In the rows, zero is written as 128.
Each path is a new rotation, seen through one point. The rows after it are directions, each followed by how far the rotation turns it, in degrees a step (0 if it stays put).
Each turn is a multiple of 5 degrees from 10 to 175, or 0.

[125 125 133 130 128 111 129 124 127 127 136 126 123 128 125 129 125 125
 130 124 126 133 129 131 135 122 148 138 132 116 126 123 135 125 130 141
 126 132]
[123 125 137 125 132 113 132 118 128 128 135 129 128 135 129 132 123 130
 132 131 131 130 123 134 129 121 142 136 132 114 127 117 135 129 127 139
 130 134]
[127 123 131 127 135 116 127 114 123 126 137 125 116 133 129 132 122 129
 128 131 133 125 130 128 132 124 147 134 132 117 128 120 133 131 129 135
 132 132]
[126 126 138 126 131 117 125 115 121 130 134 125 122 134 124 131 121 127
 129 126 128 134 131 128 125 125 149 143 127 120 126 123 132 127 126 135
 133 131]
[128 123 136 126 130 120 132 110 122 128 130 125 127 137 129 128 130 123
 129 124 134 128 128 131 127 118 148 136 128 120 124 120 134 129 127 134
 130 137]
[128 124 130 126 129 115 130 120 124 127 135 120 121 128 127 129 132 120
 130 126 129 128 132 133 132 120 151 139 129 119 126 124 136 128 132 132
 126 134]
[126 127 136 118 131 115 131 122 126 129 137 124 129 132 126 133 126 125
 132 133 128 132 127 138 127 121 144 141 128 118 126 120 137 128 128 134
 126 138]
[131 123 131 119 134 120 129 117 123 126 140 126 122 135 129 132 127 125
 128 135 133 124 131 131 133 123 143 134 132 119 125 117 135 132 127 136
 127 141]
[130 125 134 123 131 118 125 121 122 128 141 126 120 131 123 130 123 125
 126 127 126 133 135 126 132 127 147 141 129 122 124 122 133 127 126 140
 127 138]
[128 123 138 125 129 118 131 116 124 129 134 131 130 136 126 128 126 125
 128 123 129 133 129 129 130 121 143 136 130 120 122 118 133 126 123 143
 127 141]
[128 122 131 131 129 114 131 119 126 126 136 127 122 130 129 127 129 123
 129 123 130 127 129 129 138 120 148 132 133 116 125 120 135 128 131 141
 126 136]
[122 127 136 127 131 110 129 124 128 128 136 127 125 129 126 132 122 129
 132 128 127 133 126 134 131 123 145 140 131 114 128 121 135 127 129 139
 128 131]
[125 124 136 125 134 116 130 114 125 127 135 128 123 136 130 132 122 131
 131 133 134 126 125 131 129 122 143 134 132 116 127 117 134 131 127 137
 132 135]
[128 124 132 128 133 118 124 114 121 128 136 123 115 132 127 131 122 127
 127 128 130 128 132 126 130 125 150 139 130 120 127 123 132 129 129 135
 132 131]
[126 125 139 125 129 118 130 113 121 130 131 125 127 135 125 129 125 125
 130 123 129 133 129 131 124 121 148 142 126 121 124 123 133 126 126 135
 131 134]
[129 122 132 126 129 118 133 114 123 127 132 123 125 133 129 128 133 121
 130 126 133 125 129 133 130 117 149 134 129 119 124 121 136 129 131 133
 127 137]
[127 127 131 122 130 113 129 124 125 128 138 121 122 128 125 132 128 122
 131 130 127 130 131 136 131 122 149 142 129 118 126 124 137 128 131 133
 125 134]
[128 126 136 117 133 118 131 119 125 128 138 127 128 136 127 133 125 127
 130 135 131 129 128 135 127 122 141 138 130 119 125 117 136 130 126 136
 127 141]
[132 123 130 123 133 120 127 117 121 126 141 126 118 133 127 130 126 125
 126 130 131 126 134 126 134 125 146 134 132 121 124 119 133 130 127 139
 127 140]
[128 125 137 125 129 117 127 120 123 129 137 128 126 132 123 129 124 124
 127 122 125 136 133 127 131 125 146 141 129 121 123 122 133 125 124 142
 127 138]
[127 122 136 128 129 116 134 116 126 127 133 130 129 135 129 127 129 124
 129 123 131 129 126 131 133 119 144 132 132 117 124 118 134 127 126 142
 127 139]
[125 124 131 130 130 110 129 122 127 126 137 125 120 128 128 130 125 126
 130 126 129 128 129 131 137 122 148 135 133 115 127 122 135 127 132 139
 127 132]
[123 127 138 124 133 113 129 119 127 128 136 128 125 134 127 133 119 131
 132 131 129 132 125 133 127 123 143 140 131 115 128 119 134 128 127 138
 131 132]
[128 123 134 127 135 119 128 110 122 127 135 126 119 136 129 131 123 129
 128 131 134 125 128 127 130 122 146 133 131 118 127 119 132 131 128 135
 133 134]
[127 125 135 127 130 117 126 115 120 129 134 123 119 132 124 130 124 125
 128 124 128 132 133 127 128 124 151 142 127 121 125 125 133 127 128 134
 131 131]
[126 124 138 124 128 117 133 114 123 129 130 125 130 135 127 129 130 123
 131 125 131 131 127 134 125 118 147 139 127 120 124 121 135 127 127 134
 128 137]
[129 123 129 125 131 115 131 119 125 126 136 121 121 130 129 130 132 121
 130 129 132 125 130 134 133 119 149 135 131 118 126 122 137 130 133 133
 125 136]
[127 128 134 118 132 115 128 124 125 128 140 124 125 131 124 133 124 125
 131 134 127 132 130 135 129 124 145 143 129 119 126 121 137 128 128 135
 126 137]
[131 124 135 119 134 121 130 115 123 128 139 128 125 137 128 132 125 127
 127 133 132 127 130 130 130 123 142 134 131 120 124 116 134 131 124 138
 128 143]
Speeds:
[127 129 127 126 129 125 129 131 131 127 130 127 128 127 129 130 127 130
 130 133 128 126 126 131 129 128 126 128 129 125 130 127 130 129 130 127
 127 127] => 70
[131 128 127 124 128 130 128 131 128 128 131 128 130 128 127 128 130 125
 127 129 127 128 130 129 129 128 127 128 128 130 127 127 129 128 127 129
 124 133] => 35

[127 130 130 126 126 121 136 119 136 128 123 126 130 130 125 130 123 129
 113 133 130 126 141 133 125 126 136 130 127 133 113 132 137 129 128 135
 118 146]
[124 133 124 132 122 127 132 116 133 125 120 132 127 137 127 128 122 132
 110 129 131 130 142 128 124 120 134 131 128 134 116 136 127 131 128 128
 118 139]
[126 133 131 128 124 121 141 117 134 135 126 132 134 134 124 128 122 131
 116 131 129 132 139 132 127 125 137 128 125 129 113 140 130 132 124 130
 121 141]
[127 130 122 128 118 126 135 115 138 133 124 132 130 135 129 128 122 131
 108 134 127 128 138 134 127 123 137 129 124 125 118 133 127 129 133 131
 116 135]
[122 134 126 130 120 125 131 117 135 135 128 134 133 137 121 129 128 128
 112 131 129 129 136 127 128 127 142 129 127 126 110 135 125 123 124 126
 119 136]
[126 134 119 128 115 124 139 118 138 131 134 132 130 134 124 133 121 124
 113 134 122 129 138 131 125 127 138 127 130 127 116 135 130 127 132 126
 121 135]
[125 138 117 127 122 122 129 119 142 129 129 130 135 133 123 130 125 130
 112 128 129 129 134 132 124 131 138 126 130 129 112 136 126 121 127 132
 119 133]
[125 132 123 126 120 122 133 122 138 127 131 127 131 130 120 133 126 123
 113 133 127 126 138 129 122 129 138 129 131 133 112 129 136 123 131 132
 119 143]
[126 138 117 131 122 124 131 119 137 120 126 130 130 134 124 129 121 129
 113 127 130 131 140 127 120 126 134 129 134 137 114 135 130 127 129 130
 120 138]
[127 135 128 126 127 118 137 120 137 127 126 127 135 130 122 127 122 130
 117 129 131 130 139 132 124 129 135 126 129 134 112 136 135 129 126 135
 121 144]
[127 131 125 130 121 125 132 117 136 123 120 129 128 134 128 126 122 132
 108 132 131 127 141 131 124 122 133 130 128 133 118 131 132 130 132 133
 117 141]
[123 134 132 132 123 122 135 117 132 129 123 132 132 137 122 126 125 131
 114 130 132 130 141 127 127 124 137 129 127 130 112 139 129 130 122 128
 121 141]
[128 131 126 129 118 123 142 116 136 131 126 132 129 134 128 128 119 130
 112 134 125 129 140 134 128 125 135 128 126 126 119 138 131 133 130 129
 119 137]
[124 133 125 129 122 125 130 116 138 133 123 133 131 136 125 128 126 133
 109 130 130 128 136 133 130 127 139 129 124 124 114 136 124 124 124 130
 117 134]
[123 130 126 128 117 125 137 119 135 134 132 131 129 134 123 134 124 122
 113 135 123 126 139 130 126 126 141 130 128 126 113 133 131 126 128 125
 120 139]
[125 137 114 130 121 125 133 118 140 129 131 132 130 135 126 132 122 128
 112 127 125 130 137 131 123 128 138 128 131 130 114 138 123 124 128 127
 120 131]
[125 134 122 123 124 121 134 121 140 133 131 127 135 130 122 132 125 126
 115 130 127 128 135 132 123 131 140 127 129 131 110 132 132 122 128 134
 120 140]
[126 134 117 128 119 126 130 120 137 123 127 129 129 133 124 131 124 126
 111 130 128 128 140 127 120 124 135 129 132 136 114 129 130 125 134 132
 118 139]
[125 138 124 129 125 120 135 119 135 126 127 130 135 133 120 127 124 129
 118 127 132 133 139 126 122 127 136 126 131 136 111 137 132 127 125 132
 122 142]
[130 133 124 127 119 121 137 118 138 124 124 129 132 131 127 125 121 130
 113 133 130 129 140 132 123 125 132 126 128 133 118 132 136 132 133 136
 119 141]
[124 134 128 131 122 123 129 117 135 125 119 132 132 136 123 123 127 133
 110 130 136 129 139 128 127 125 135 128 127 130 113 135 130 127 125 132
 119 140]
[126 131 131 132 117 122 141 117 133 128 127 132 129 135 123 128 122 127
 114 135 127 128 142 130 128 125 135 129 128 127 117 137 135 133 126 126
 121 142]
[126 135 122 132 121 123 134 115 139 128 124 132 129 137 128 127 122 134
 109 130 129 129 138 134 129 128 135 128 127 125 118 141 125 129 125 128
 118 133]
[123 130 129 127 123 123 134 119 138 135 128 129 130 133 123 133 126 127
 111 134 127 124 137 134 129 130 141 130 126 124 112 135 131 124 124 129
 118 139]
[123 132 118 131 119 129 133 118 137 129 129 131 125 136 127 135 122 126
 109 131 124 127 139 130 124 124 138 131 131 130 115 135 125 126 129 125
 118 134]
[124 136 121 126 127 122 135 120 138 134 132 130 134 132 123 133 123 127
 117 127 126 131 136 132 123 130 140 128 129 131 109 138 126 124 124 130
 121 137]
[127 131 118 124 121 125 134 119 139 130 128 128 131 129 127 132 122 127
 111 131 126 127 138 132 121 125 137 128 129 134 114 129 131 126 136 135
 117 139]
[123 137 121 128 123 125 129 119 135 128 125 131 134 134 121 127 127 129
 114 127 133 131 138 124 121 124 138 128 131 137 109 133 127 124 129 132
 120 140]
[129 134 125 127 118 121 141 119 135 128 129 131 134 132 122 126 121 127
 118 132 128 132 140 128 122 124 134 125 130 135 115 134 136 132 132 132
 122 143]
Speeds:
[127 126 130 129 127 128 127 127 129 126 125 126 127 125 128 129 128 128
 128 127 127 131 128 129 126 125 132 124 130 126 127 130 129 127 129 127
 130 126] => 0
[127 126 132 130 131 128 129 127 127 127 125 127 125 129 130 130 126 130
 127 128 128 126 130 131 130 128 127 131 127 127 129 131 128 130 125 127
 128 129] => 35

[124 134 140 117 131 138 132 124 139 120 130 123 130 134 121 122 124 123
 129 132 127 126 120 125 137 116 130 138 127 133 139 126 126 128 123 122
 127 127]
[122 137 137 115 131 138 131 121 137 126 128 121 131 132 120 126 123 126
 127 132 130 128 121 128 139 120 134 131 127 140 136 130 121 129 122 119
 125 131]
[125 137 133 115 131 141 134 122 141 127 130 126 128 130 120 128 119 124
 127 131 130 129 122 125 131 117 126 134 131 139 138 126 124 125 122 120
 126 130]
[124 137 138 114 132 139 131 126 142 121 130 125 127 133 118 122 124 123
 127 132 131 126 122 124 136 117 129 137 125 132 136 125 126 128 122 122
 127 127]
[124 137 137 114 131 139 130 123 137 121 131 119 130 133 120 127 122 124
 127 134 128 128 120 129 138 120 134 133 129 137 134 130 121 128 124 121
 124 132]
[124 135 136 117 131 140 134 120 137 126 130 124 131 131 122 127 120 124
 129 131 127 129 120 125 133 116 128 135 131 139 141 127 124 125 122 120
 126 129]
[122 136 137 114 133 139 132 124 142 126 127 126 128 132 119 122 123 125
 128 131 133 127 123 124 137 119 129 134 123 136 138 126 126 129 120 121
 128 127]
[124 139 133 112 130 141 129 125 141 122 131 121 127 132 118 127 122 124
 125 135 131 128 122 128 136 120 132 133 129 136 132 128 121 127 124 121
 125 132]
[126 135 138 117 130 140 133 123 138 121 132 123 130 133 121 126 121 122
 129 132 126 129 120 126 132 115 128 138 132 135 138 126 125 125 123 121
 126 129]
[122 135 140 116 133 137 132 122 138 124 127 123 131 132 121 122 124 125
 129 131 130 127 121 125 139 119 132 134 124 137 139 128 124 130 121 120
 127 127]
[123 138 133 113 131 141 131 122 140 127 129 124 128 130 119 128 120 125
 125 133 132 130 123 127 135 120 131 131 129 140 135 128 121 126 122 119
 125 132]
[126 136 135 115 131 141 133 125 142 122 132 125 127 132 119 126 121 122
 127 132 129 128 121 124 132 115 126 138 130 134 137 124 126 125 123 121
 127 128]
[123 136 140 116 132 138 130 124 138 120 130 121 130 134 120 122 125 124
 128 133 129 126 121 126 139 119 133 136 126 135 136 128 124 129 123 122
 126 128]
[123 137 135 116 131 139 132 120 137 126 130 121 131 131 121 128 121 125
 128 132 129 130 120 128 135 119 132 132 131 141 137 130 121 126 122 119
 124 132]
[124 136 135 115 132 140 134 123 142 126 129 127 128 131 120 125 121 123
 128 131 131 128 122 123 133 116 125 135 128 136 140 125 126 126 121 121
 128 127]
[123 138 137 113 132 139 129 126 141 121 130 123 127 133 118 123 124 124
 126 133 132 126 123 126 139 120 132 134 125 133 134 127 124 129 123 122
 126 129]
[125 137 136 116 129 140 131 122 137 122 133 120 130 133 121 128 121 123
 127 134 126 129 120 128 134 117 132 135 133 138 135 129 121 125 124 120
 124 132]
[123 134 139 118 132 139 134 121 139 125 128 125 131 132 122 124 122 123
 130 130 128 128 121 124 134 115 128 136 128 137 141 126 126 126 121 120
 127 127]
[122 138 136 113 132 139 130 123 141 126 128 124 128 131 118 123 123 126
 126 132 133 127 123 126 139 121 132 131 124 137 136 129 123 129 121 120
 126 129]
[126 138 133 114 130 141 131 124 141 123 133 123 127 132 119 128 120 123
 126 134 129 129 121 127 132 118 129 135 133 136 134 127 123 125 123 120
 125 132]
[125 134 140 118 131 139 133 124 139 120 131 123 130 134 121 123 123 122
 129 132 127 127 120 124 135 115 129 138 128 134 139 126 126 127 123 122
 127 127]
[122 137 138 115 132 138 131 121 137 125 128 122 132 132 120 124 123 126
 128 132 130 128 121 127 139 120 134 131 126 139 137 130 122 130 122 120
 125 130]
[125 137 132 114 131 141 133 121 141 127 130 125 128 130 119 128 119 124
 127 132 130 130 122 126 131 117 127 133 131 139 137 127 123 125 121 119
 126 131]
[125 136 137 115 131 140 132 126 142 121 130 125 127 133 119 123 123 123
 127 132 130 126 122 124 135 116 128 138 126 132 137 125 127 128 123 122
 128 127]
[124 137 138 114 131 139 129 124 137 120 131 119 130 133 120 125 124 124
 127 134 129 128 120 128 139 120 135 133 128 136 134 130 122 128 124 121
 125 131]
[124 135 135 117 130 140 134 120 138 126 130 124 131 131 122 128 120 124
 128 131 127 130 120 126 132 116 129 134 132 140 139 128 123 125 122 119
 125 130]
[123 136 137 114 133 139 133 124 142 126 127 127 128 131 119 122 123 124
 128 131 132 127 123 124 136 118 128 135 124 136 139 126 126 128 121 121
 128 126]
[124 139 134 112 131 140 129 125 141 122 131 121 127 132 118 126 123 124
 125 134 131 128 122 128 137 121 132 133 128 136 132 128 122 128 123 121
 125 131]
[126 135 137 117 129 140 133 123 138 122 133 122 130 133 121 127 121 122
 128 132 125 129 119 126 133 115 129 137 133 136 138 126 124 125 123 121
 125 130]
Speeds:
[128 126 132 131 127 127 128 127 124 125 129 125 131 130 130 128 129 127
 130 128 124 128 125 129 129 127 131 130 130 128 129 129 127 128 129 128
 127 128] => 90
[127 128 127 129 130 132 127 130 128 128 130 129 127 128 131 125 130 130
 126 123 129 132 127 127 129 126 129 126 131 129 127 128 129 130 128 130
 128 127] => 0
